[[ 60.8 -54.4]
 [ 17.3   7.3]
 [-17.3 -13.4]]
->
[60.8  7.3]

[[-15.5 -58.2  56.8 -12.9 -49.8]
 [-16.3 -58.2  20.3   3.1 -28.3]
 [ 34.1 -58.2  14.7   0.0 -12.7]]
->
[-15.5 -58.2  14.7]

[[ 45.9  26.5 -57.3 -24.5]
 [-29.0 -56.2 -41.2  31.1]
 [-47.9  14.8  57.2  29.5]]
->
[ 45.9 -56.2  57.2]

[[  0.0 -12.0 -16.3]
 [-34.8 -42.0 -49.5]
 [ 19.4   7.5   5.9]
 [  5.0 -32.3 -44.9]
 [-18.2 -42.2 -53.4]]
->
[  0.0 -42.0   5.9]

[[ -4.4 -23.2]
 [  0.8   4.4]
 [ -2.2 -11.5]
 [ -3.5 -18.1]
 [-10.2 -53.4]]
->
[-4.4  4.4]

[[ -6.9  -8.6   5.5 -16.3  18.5]
 [  9.0 -14.1  -6.3  12.3 -56.2]
 [ 14.5 -27.3 -18.3  21.2  32.0]]
->
[ -6.9 -14.1 -18.3]

[[ -8.8  59.9 -14.0  26.5  34.2]
 [-12.1  -5.9   8.6  -4.8  -3.1]
 [ 22.5  38.6   9.8  -2.6 -19.4]]
->
[-8.8 -5.9  9.8]

[[ -5.1  -0.9  31.1   5.1 -45.2]
 [-15.9  45.5 -15.8  16.2  -4.1]
 [-21.3  24.2  13.1  18.1 -49.6]
 [-13.4   2.6  27.4   7.3 -69.0]]
->
[-5.1 45.5 13.1  7.3]
---
[[ 30.6 -62.2  63.5  20.4  -3.8]
 [ 30.6 -32.6  31.2 -18.2  -3.8]]
->
[[ 30.6 -32.6  31.2 -18.2  -3.8]
 [ 30.6 -62.2  63.5  20.4  -3.8]]

[[-57.3 -21.1  18.6  38.8]
 [ 22.5  24.9  65.6  -2.2]
 [-56.3 -18.0  15.0  36.3]
 [ 23.4 -34.6   4.9 -28.3]
 [ 30.2 -39.7   3.6 -33.7]
 [ 18.4  30.1  72.5   1.4]
 [ 47.6 -19.9  58.3 -36.2]
 [ -3.7  52.5  26.6 -17.8]
 [-36.9  40.0 -18.6 -10.5]]
->
[[ -3.7  52.5  26.6 -17.8]
 [-36.9  40.0 -18.6 -10.5]
 [ 18.4  30.1  72.5   1.4]
 [ 22.5  24.9  65.6  -2.2]
 [-56.3 -18.0  15.0  36.3]
 [ 47.6 -19.9  58.3 -36.2]
 [-57.3 -21.1  18.6  38.8]
 [ 23.4 -34.6   4.9 -28.3]
 [ 30.2 -39.7   3.6 -33.7]]

[[  2.5 -22.2]
 [ -4.1 -27.9]
 [-30.5  66.3]
 [ -1.0  -0.9]
 [-19.2  41.7]
 [-24.2 -11.7]
 [ -1.3  11.6]
 [-11.3  26.8]
 [-49.4 -24.5]
 [-28.5 -13.5]
 [ 13.7 -25.9]]
->
[[-30.5  66.3]
 [-19.2  41.7]
 [-11.3  26.8]
 [ -1.3  11.6]
 [ -1.0  -0.9]
 [-24.2 -11.7]
 [-28.5 -13.5]
 [  2.5 -22.2]
 [-49.4 -24.5]
 [ 13.7 -25.9]
 [ -4.1 -27.9]]

[[ 13.0   7.1  -4.0   4.1  -5.7  -5.9  41.8  -7.7 -42.6  -5.4 -42.3  38.5]
 [ 39.6  52.4  -3.6  54.8  -2.2  -2.2  15.9  -3.2 -31.8  -4.8 -26.0 -37.9]
 [-53.1 -59.3  58.0 -57.1  51.6  50.5 -35.1  48.0   0.2  63.0  -1.8   0.1]
 [  1.5  -5.5 -11.6  -5.8  -6.4  -6.2  40.6  -4.4  72.7 -12.5  66.2 -42.1]]
->
[[ 39.6  52.4  -3.6  54.8  -2.2  -2.2  15.9  -3.2 -31.8  -4.8 -26.0 -37.9]
 [ 13.0   7.1  -4.0   4.1  -5.7  -5.9  41.8  -7.7 -42.6  -5.4 -42.3  38.5]
 [  1.5  -5.5 -11.6  -5.8  -6.4  -6.2  40.6  -4.4  72.7 -12.5  66.2 -42.1]
 [-53.1 -59.3  58.0 -57.1  51.6  50.5 -35.1  48.0   0.2  63.0  -1.8   0.1]]

[[ 46.7  28.0 -62.2  -1.7  21.2]
 [  8.1 -27.8 -12.8  36.3 -22.6]
 [ 55.1 -22.0   8.0 -55.2   0.7]
 [-10.4  41.9  -1.3   7.9  39.2]
 [ 33.2   7.2  16.3 -45.2  17.8]
 [  6.5  15.9 -28.6 -25.4   2.3]]
->
[[-10.4  41.9  -1.3   7.9  39.2]
 [ 46.7  28.0 -62.2  -1.7  21.2]
 [  6.5  15.9 -28.6 -25.4   2.3]
 [ 33.2   7.2  16.3 -45.2  17.8]
 [ 55.1 -22.0   8.0 -55.2   0.7]
 [  8.1 -27.8 -12.8  36.3 -22.6]]

[[-30.0  19.2   7.0   1.6  -6.5 -37.3  11.8]
 [-12.3  27.9 -13.7  10.5  15.3  17.7  32.1]
 [ 14.5  13.2 -47.0 -28.9  19.5  22.7  45.5]
 [-12.2  43.7 -13.2 -15.9  -9.2  29.0  29.9]
 [ -6.1  32.0 -22.0 -19.8   5.2  68.3  21.8]
 [ 10.8  35.2  12.8 -11.5  10.7  75.0  24.8]
 [-26.1  29.1  -3.9 -28.4  20.9  39.6  29.0]
 [-14.0  14.7 -26.8  -6.3 -15.9 -17.3  24.1]
 [ 10.2  19.5 -67.4   9.8 -25.1  -0.8  26.4]
 [-15.7   7.0 -45.5  40.0  21.0   6.0  46.5]]
->
[[-12.2  43.7 -13.2 -15.9  -9.2  29.0  29.9]
 [ 10.8  35.2  12.8 -11.5  10.7  75.0  24.8]
 [ -6.1  32.0 -22.0 -19.8   5.2  68.3  21.8]
 [-26.1  29.1  -3.9 -28.4  20.9  39.6  29.0]
 [-12.3  27.9 -13.7  10.5  15.3  17.7  32.1]
 [ 10.2  19.5 -67.4   9.8 -25.1  -0.8  26.4]
 [-30.0  19.2   7.0   1.6  -6.5 -37.3  11.8]
 [-14.0  14.7 -26.8  -6.3 -15.9 -17.3  24.1]
 [ 14.5  13.2 -47.0 -28.9  19.5  22.7  45.5]
 [-15.7   7.0 -45.5  40.0  21.0   6.0  46.5]]

[[-40.9  11.8  -9.3  15.3 -17.8  30.3 -15.1  -4.7]
 [-49.8  -6.9 -17.8  28.2  -0.4  43.0 -15.4  -7.7]
 [-27.1   9.9 -18.4  15.6  -3.6  55.9   1.5  -4.4]
 [-51.0   4.7  -5.6  24.0  -6.2  32.1 -23.0 -15.0]
 [-49.6  23.9   1.3  17.7 -16.4  24.7 -20.6 -16.9]
 [-41.1   6.1 -24.2  11.7 -14.4  43.4  -4.7  -3.7]]
->
[[-49.6  23.9   1.3  17.7 -16.4  24.7 -20.6 -16.9]
 [-40.9  11.8  -9.3  15.3 -17.8  30.3 -15.1  -4.7]
 [-27.1   9.9 -18.4  15.6  -3.6  55.9   1.5  -4.4]
 [-41.1   6.1 -24.2  11.7 -14.4  43.4  -4.7  -3.7]
 [-51.0   4.7  -5.6  24.0  -6.2  32.1 -23.0 -15.0]
 [-49.8  -6.9 -17.8  28.2  -0.4  43.0 -15.4  -7.7]]
---
[[ 22.0  -1.2  27.1  41.5 -16.5]
 [ 68.6   1.0  17.9   9.1  40.3]
 [ 53.9 -47.8  40.1 -35.4 -54.3]
 [ 46.8 -17.2  50.2 -22.2 -22.8]
 [ 44.8 -14.6  18.5 -55.0 -16.0]]
->
[[  1.0  17.9]
 [-47.8  40.1]]

[[ 17.9 -38.0 -25.6  26.5]
 [-37.8 -62.1   6.2  18.9]
 [ -7.6  47.6  46.7  -1.2]
 [  0.5  34.5 -43.8  37.1]]
->
[[-62.1   6.2]
 [ 47.6  46.7]]

[[-40.0  -5.7  15.0  71.0 -21.3]
 [-26.7   4.4  -2.7  25.5  33.7]
 [-32.7  -2.5  18.9  66.0 -19.8]]
->
[[ 4.4 -2.7]
 [-2.5 18.9]]

[[-26.9   4.8  49.9  58.9]
 [ 33.6   7.3   3.0 -38.3]
 [-25.9   4.1  50.9  57.5]
 [ 28.1   4.5   2.0 -35.9]]
->
[[ 7.3  3.0]
 [ 4.1 50.9]]

[[-36.7   0.0   0.0  17.0  13.8]
 [ 14.2   0.0  25.8 -14.6  50.6]
 [ 11.1   0.0  32.7 -56.7 -43.6]
 [-30.6 -37.1   9.7  -6.4  -7.1]
 [-29.8   0.0  15.0  -8.4   0.0]]
->
[[ 0.0 25.8]
 [ 0.0 32.7]]

[[-34.8 -21.2 -38.5 -22.6  54.3]
 [  7.0 -32.6 -36.8 -39.8  42.5]
 [ 11.2 -22.4  17.8  67.1  34.9]]
->
[[-32.6 -36.8]
 [-22.4  17.8]]

[[ 40.2 -20.4 -27.0 -46.6 -22.4]
 [-14.9  -1.9  33.8  32.7 -21.8]
 [-12.8  -2.4  30.1  28.6 -20.7]
 [ -5.2  21.0 -12.8   1.1   9.7]
 [-35.4  27.5  57.5  73.7  25.6]]
->
[[-1.9 33.8]
 [-2.4 30.1]]
